In the data rows, the value 128 means zero.
Some points, one per row:
[ 90 156 134 138 112 167 132 111 167 142 145 131 117  59 126 120 213  89
 142  78  85  99 122  66]
[104 119 159 163 104 168 123 127 151 143 151 120 115 160 133 160 112 119
 114 162 107 142 179 126]
[ 34 102 136 114 141 168 119  99 149 144 125 123  78 178 135 120  75 125
 182 127 225 179 162 127]
[104 135 121 118 117 126 149 115 128 107 134 111 154 121 123 113 144 108
 146 105 150 107  98 107]
[ 80 139 132 132 133 114 115 115 143 141 148 163 113 143 117 128 140 142
 124 126 119 131 147 125]
[ 78 100  87  88 211 113  20 144  80  76 119 193 152 207 107 175   0 255
 160  88 188 165 141 193]
[100 124 141 115 134 120 146  98 120 171 183  79 149 172 110 155  70 124
 104 168 174 150 154 132]
[ 79 108 119 110 122 123 122 132 125  93 123 149 128 155 142 132 128 148
 144  91 137 170 101 140]
[199 144  51 114 148 100  67 141  66  82 125 121 169 103 110 148 132 182
  75  65   0  91  79 146]
[ 98 138 139 110  87 127 158 126 136 152 149 105 145 134 111 156 136 113
 147 134 174 137 142 118]
[160 180 145 142  88 110 203 150 138 188 140  90  95 103 144 110 190  69
 124 189 146 125 156 106]
[151 166 156 151  87 100 203 137 135 163 134 122 114  88 129 101 187  74
 125 156 125 113  91 103]
[255 133 112 131 170  92 111 143  88  92 102 143 162  44 111 108 200 141
  90  42   0  71  21 154]
[ 35 105 128 105 126 136 116 113 127 118 138 149  95 191 146 100  84 140
 177 149 240 155 174 127]
[  0 128 137 113  81 184 140  36 171 179 160 114  84 168 147 101  65  77
 185 177 255 199 255  92]
[182  73  94 106 227 121  14 134 134  86 134 159 168 187 133 160  99 253
 153  79  73 158  94 152]
[170 130 140 143  96 104 136 144 138 126 127 128 120 147 140 150 141 131
 117 135 109 124 114 106]
[255 138 116 144 136 126 128 160 138  81 101 139 151 105 113 128 181 104
 116  97  44  79  48 119]
[ 81 102 121 104 162 137  70 126 113  72 145 135 165 205 139 141  51 195
 152 109 147 164 127 133]
[  7 119 153 104 127 151 150 107 140 161 138 128 121 185 139 136  68 129
 160 140 254 171 177 127]
[150  57 105 137 197 118   3 134 139  81  97 180 150 238 131 185  57 255
 152  82 150 193 126 181]
[  0  92 116 112 174 140  38  85 133 107 176 163 131 231 136 199   7 220
 168 120 230 213 185 159]
[  8 121 143 121 111 141 151 138 110 129 139 131 111 171 119 107  89 106
 138 150 208 156 156 138]
[111 112 114 111 174 124  97 121 133 103 117 156 133 142 115 110 126 149
 134 102 139 122 100 139]
[155 155 145 138  94 156 203 125 131 182 126  88 121  40 123 108 193  40
 108 157  87  89 147  92]
[117 117  91 127 149 126  97 128 102 127 132 156 142 136 119 166 137 202
 126  94 115 159 140 154]
[ 91 145 142 108 125 112 181 136  99 149 125 106 117  83 118 117 162  98
 119 128 130 129 120 119]
[218 171 172 167  78 143 220 129 163 169  93  74 116  72 139 123 199  42
 118 185 106  49 127 122]
[121 174 139 137  89 126 202 102 137 190 150  61  95 114 133  97 133  36
 122 165 113  94 163  81]
[161 144 210 144  41 146 255 135 152 200 110  56  88  96 148  72 197   1
 148 176 165 138 149  98]
[180 163 156 150  77 106 179 134 132 153 131 109 121 113 117 126 179  69
 124 149  97 132  94 107]
[220 127 129 136 143 132 136 168 116 105 119 148 161  96 107 113 205 129
 108  96  76  79  63 123]
[223 164 150 129 108  91 196 160 102 138 145 129 153  26 131 113 227  88
  93 142  66  91  73 108]
[129 135 128 151 137 134  95 138 106  97 131 119 118 136 136 122 101 165
 113 108  97 118 115 120]
[ 83 106 132 123 140 135 133 141 142 162  97 152  95 128 144 108 100 113
 149 145 198 154 144 151]
[121 101 115 120 145 138  55 143 107 118 124 143 128 155 131 143  87 192
 134 111 142 158 138 153]
[255 132 129 136 142  93 130 166 131 127 110 128 168 112 129 150 203 152
 112 112  43 102  25 119]
[124 160 165 112  72 131 238 115 148 203 161 101 125  48 126 104 227  24
 104 168 125 124 122  79]
[ 37 127 114 111 131 146 113 109 168 153 186 115 129 172 136 146  97 130
 158 128 171 176 199 107]
[255 131 134 146 121  66 172 166 130 165 103 119 178  65 123 156 244 122
  81  99   0  86  27 120]
[202  87 107 131 187  91  49 159 131  71 112 164 153 175 126 147  89 229
 139  86  88 147  65 187]
[173 100  92  86 203  93  40 147 129  73 130 177 161 179 110 161 112 225
 114  62  75 143  77 161]
10 more points follow, each with its number after it:
[171 143 130 157  80 112 162 135 142 131 142  66 118 124 136 109 137  77
 103 145 103 115 124 119] 0
[ 51 182 135 131  93 142 145 121 133 121 141 116  88 152 148  86 112  79
 146 176 194 132 172  93] 1
[205 137 153 161  87 118 163 131 136 154 118  91 110 112 142 128 147 103
 102 158  91  85 127 129] 2
[  0  89 117 120 164 138  82  99 131 130 129 174 109 160 131 150  43 204
 163 150 207 199 192 158] 3
[ 85 159 130 128 108 149 152 129 110 141 131 118  92 119  95  98 150  83
 133 145 162 120 129 131] 4
[162 141 131 126 151 121 121 140 136 154 140 134 157 103 126 151 189 141
 135 123 135 136 115 145] 5
[255 154 146 131 103  95 193 136 110 143 108  96 148  74 112 123 195  93
  97 130  46  67  74 112] 6
[198 127 171 134 140 139 116 160 156 120 108 141 129 113 124 148 158 131
 164 129 115 128  77 146] 7
[ 90 106 160 131 123 132 160 140 170 179 129 129 123 138 158 124 149 134
 169 150 202 208 167 114] 8
[ 78 155 145 156  77 157 176 115 147 149 144  89 101 113 128  91 148  47
 125 161 143 100 158  92] 9
Which three of these numbered points are nearest to each point below, ignoring the 2 directions in which the first points spread most? Their numbers follow each, nearest first.
[206  73  78  65 255 101   0 151  72  87 118 204 199 143 114 203 118 255
 126  29  56 145  64 214] > 5 3 6
[ 80 149 151 146  58 164 186 119 154 164 154  74  83  74 125  75 146  33
 129 176 115  93 170  74] > 9 1 0
[150 110 119 132 212 130  49 158  97  68 107 190 150 163 101 152 103 217
 131  75 131 117  98 174] > 4 9 5
[225 117 118 161 102 100 132 143 143 109  97  77 140 122 123 115 134 119
 116 124  55  99  70 130] > 0 2 6
[ 72  66  80 112 190 159   0 111 111  39 148 182 157 187 109 173  18 255
 143  75 120 113 139 167] > 9 4 6
[255 141 160 148 153  99 151 172 153 131  78 116 151  89 128 127 205 105
 126 132  82  97  42 127] > 7 8 5
[133 119 157 146 121 101 140 129 134 177 112 130 110  86 148 144 175 119
 112 129  85 114 137 137] > 3 5 2
[165 113 141 121 181 130  81 135 144  94  97 154 140 142 122 139 126 193
 140 105 124 142  77 162] > 7 5 6
[ 73 115 160 151  83 164 155 130 163 149 134 122 101 181 152 128  73 123
 134 185 196 142 204 118] > 2 0 6
[125 101 135 145 154 162  94 136 149 106 108 134 126 141 138 136 123 171
 160 132 138 147 126 147] > 7 3 9
[119  99 118 152 150 141  54 143 124  70 128 145 123 160 111 146  97 173
 126  95  91 123 115 143] > 9 4 0
[132 119  90 117 166 140  44 120 126  75 123 160 139 166 111 153  85 171
 114  78  76 100 106 128] > 9 1 4
[162 134 142 147 110 137 189 125 122 164 120 113 127  53 126 113 191  76
  91 150  87  93 134 118] > 3 9 6
[226 147 109 124 149  90 148 146  92 115 107 138 152 113 118 123 124 162
 109 101  96  98  79 149] > 6 2 4
[135 135 123 119 123 132 132 129 115  88  99 138 125 109 115 122 168 118
 137 102 122 119  66 133] > 4 9 1
[240 135 130 159 117  77 143 146 125 148 104 101 151 109 142 170 151 116
 107 146  58 104  93 133] > 2 6 0
[198 160 150 161  74 118 198 115 185 189 100 108 106  67 147  83 215  40
  93 169  93  84 138  92] > 2 9 6
[124  96 111  93 153 114 137 142 132 152 125 140 127 157 149 146 109 166
 140 143 188 193 164 142] > 8 5 6
[ 59 139 132 150 101 172 146  96 156 148 162 106 103 111 128 118 103  87
 139 175 171 123 198 103] > 9 3 0
[186 120 103 129 150 113 108 137 100 134  91 163 124  84 146 137 160 136
 118  91  79 118 115 158] > 3 5 4
[ 67 151 159 161  79 180 139 112 151 167 127 120  98 114 134 123 126  83
 127 145 162 112 185 103] > 9 4 2
[106 144 149 162  84 106 170 133 135 156 137  82 111 162 122 121  70  95
 110 181 162 138 146  98] > 0 2 6
[255 137  94 129 161  81 127 174  77  92  94 150 164  40 112 134 209 140
  86  83   0  34  12 148] > 4 3 9
[  0  97 104 125 131 156  34 108 122  93 167 120 109 249 148 157   0 206
 172 144 255 205 204 154] > 0 9 2
[ 91 103 133 138 148 152  95 125 157 140  94 168 125 151 127 129  93 161
 143 122 152 173 162 149] > 3 7 8
[170 190 164 174  44 119 211 170 120 124  93 117  85 130 141  66 149  49
 125 191 167 111 138 106] > 1 2 0
[ 84 124 140 122 121 120  93 134 176 127 131 124 119 162 119 123 118 144
 150 113 150 192 136 127] > 8 9 5
[125 113 101 103 162 112  61 122 116 103 138 172 152 144 111 167 141 202
 135  94 145 140 125 138] > 5 3 4
[189 113 123  97 181  92 104 157  85  87 120 144 156 141 123 149 121 180
 134 113 115 136  66 148] > 6 5 4
[253 135 108 153 178 123 112 153 101 115  83 173 165  50 135 152 201 160
 107  70   0  62  70 122] > 3 9 5
[140 134 139 116  96 125 187 144 117 149 150  99 140 110 125 119 127  77
 128 159 164 127 129 120] > 6 0 4
[181 139 137 143 117 115 162 148 166 134  88 136 136 108 131 128 186 117
 131 108 118 101 103 137] > 7 5 6
[ 42  94 123 150 124 159  62 121 163  97 142 129 127 189 129 134  81 166
 147 113 154 170 159 129] > 9 0 1
[ 87  94  83 111 186 122  82  81 151 146 111 189 130 170 122 159  84 217
 131  83 154 155 153 173] > 3 5 6
[108 105 106 133 159 141  71 104 138 133 128 143 118 137 143 139  97 173
 141 124 135 155 169 144] > 3 9 5
[173  69  88 102 229 107  21 144 114  23 112 209 181 189 141 168  84 238
 151  56  98 138  39 179] > 7 6 9
[111  99 115  90 197 114  46 119 164 128 124 172 151 154 122 172 113 222
 144  84 155 183 152 165] > 5 8 3
[111 158 161 171  69 141 202 118 173 157  97  92  56 131 145  75 122  42
 139 198 184 122 180  91] > 2 0 1
[  6 100 139  86 134 157 103 120 122 149 187 118 170 208 128 170  56 188
 182 155 245 224 207 151] > 5 6 8
[ 90 134 122 105 140 125  87 129  98 105 124 138 119 177 113 115  76 143
 144 115 156 165 119 145] > 4 1 6
[  0 144 144  96  71 159 176  87 180 184 181 133  96 149 128 118 140  50
 145 158 245 190 238  96] > 5 9 3
[ 89  88 118  99 164 139  70 121 151 112 143 169 165 144 126 162 111 191
 159 103 160 181 155 137] > 5 3 8
[249 152 166 166  73  98 235 168 145 138 120  71 147  45 148  77 241  21
 113 171  36  70  49  93] > 0 6 9
[186 113 112 112 138 121  88 149 139  87 130 149 150 162 111 160 171 177
 165  94 111 153  75 137] > 7 5 8
[ 99 105 135 136 169 139  81 119 158 103 126 161 133 124 110 160 109 177
 135 102 134 129 155 138] > 3 9 5
[ 70 135 142 138  82 161 129 131 165 135 137  82 105 177 141 125  84 103
 154 177 188 155 174  80] > 0 9 2
[ 31  95 115 113 156 133  72 131 156 120 121 169 108 193 129 148  97 199
 169 102 212 202 159 142] > 8 5 3
[144 184 175 166  23 108 255 122 178 185 119  77  87  79 127  73 223   6
 116 184 131 114 134  90] > 0 6 9
[239 133  92 122 178  83  53 160  81  47 109 161 166 119 140 144 142 185
 108  72  18 110  48 148] > 1 9 6
[104 125 162 144  89 171 186 117 149 163  96 137 115 100 121 106 159  86
 153 141 177 108 140 127] > 7 3 4
[ 62  80  83 104 195 129  11 111 145  61 134 166 150 193 111 154  48 238
 160  60 143 159 143 157] > 9 4 3
[255 135 135 163 144 108 146 157 118 132  93 117 160  97 124 128 165 161
  71 121   0  60  38 134] > 2 6 0
[ 90 115 145  98 132 125 129 133 142 177 131 162 125 165 114 157 132 146
 150 132 173 147 135 132] > 5 6 8
[133 113 118 116 155 122  97 125 154 109 129 159 151 135 113 144 159 162
 130  96 119 126 119 147] > 5 3 9
[ 63  88 107 134 150 150  53 125  99  75 172 158 151 196 139 151  68 195
 144  97 132 173 167 149] > 9 0 1
[ 92 182 182 143  24 149 244  92 159 208 166  26  73  77 137  79 164   0
 129 205 140 113 187  54] > 0 9 6
[111 130 116 140  99 126 161 148 152 140 153  95 133 185 141 147  75 130
 164 170 173 164 157 119] > 0 6 2
[ 31 155 158 129  43 166 184 104 167 179 153  93  93 104 117  91 141  44
 131 189 173 100 192 101] > 9 4 1
[  0 134 109 144 102 133 125  99 161 135 139 134  62 156 144 101  77 104
 190 166 252 187 195 106] > 1 9 4
[ 40  51  93 111 189 131  38  99 147 100 132 177 149 212 118 200  28 250
 161 105 188 207 169 177] > 3 5 6
[ 93 128 142 139  98 135 148 130 165  91 145  91 115 159 133 125 116 110
 148 155 161 139 121 120] > 0 9 1
[235 109 123 121 162  81 119 131 150 133 109 158 156  93 112 148 196 148
 102  93  54 118  67 157] > 5 3 8
[255 155 148 140 118  84 163 158 115 168 101 105 111  40 129 112 214  78
  83 142  34  83  98 138] > 2 6 3
[180 121 129  75 164  85 118 163  77 130 119 136 147 152 130 144 134 135
 135 107 113 138  91 138] > 6 5 4
[191 140 137 160 116 108 167 141 130 156 149 119 138  86 140 121 167 116
 103 156  66 103 126 114] > 2 6 3
[122 186 137 146  62 122 209 101 120 183 130 102  83  40 134  88 198  26
 128 157 145  85 138  83] > 4 9 1
[199 147 142 132 118 105 185 130 107 153 126  87 116 123 130 126 143 109
 127 150 157 151  96 135] > 6 2 0
[240 125 138 135 185 119 166 144 121 163  86 146 133  43 114 109 206 105
 106 116  54  57  65 158] > 3 5 4
[ 88 153 100 148  92 116 118 143 106  86 144  99 136 179 133 124  90 141
 152 143 153 158 146 133] > 0 1 9
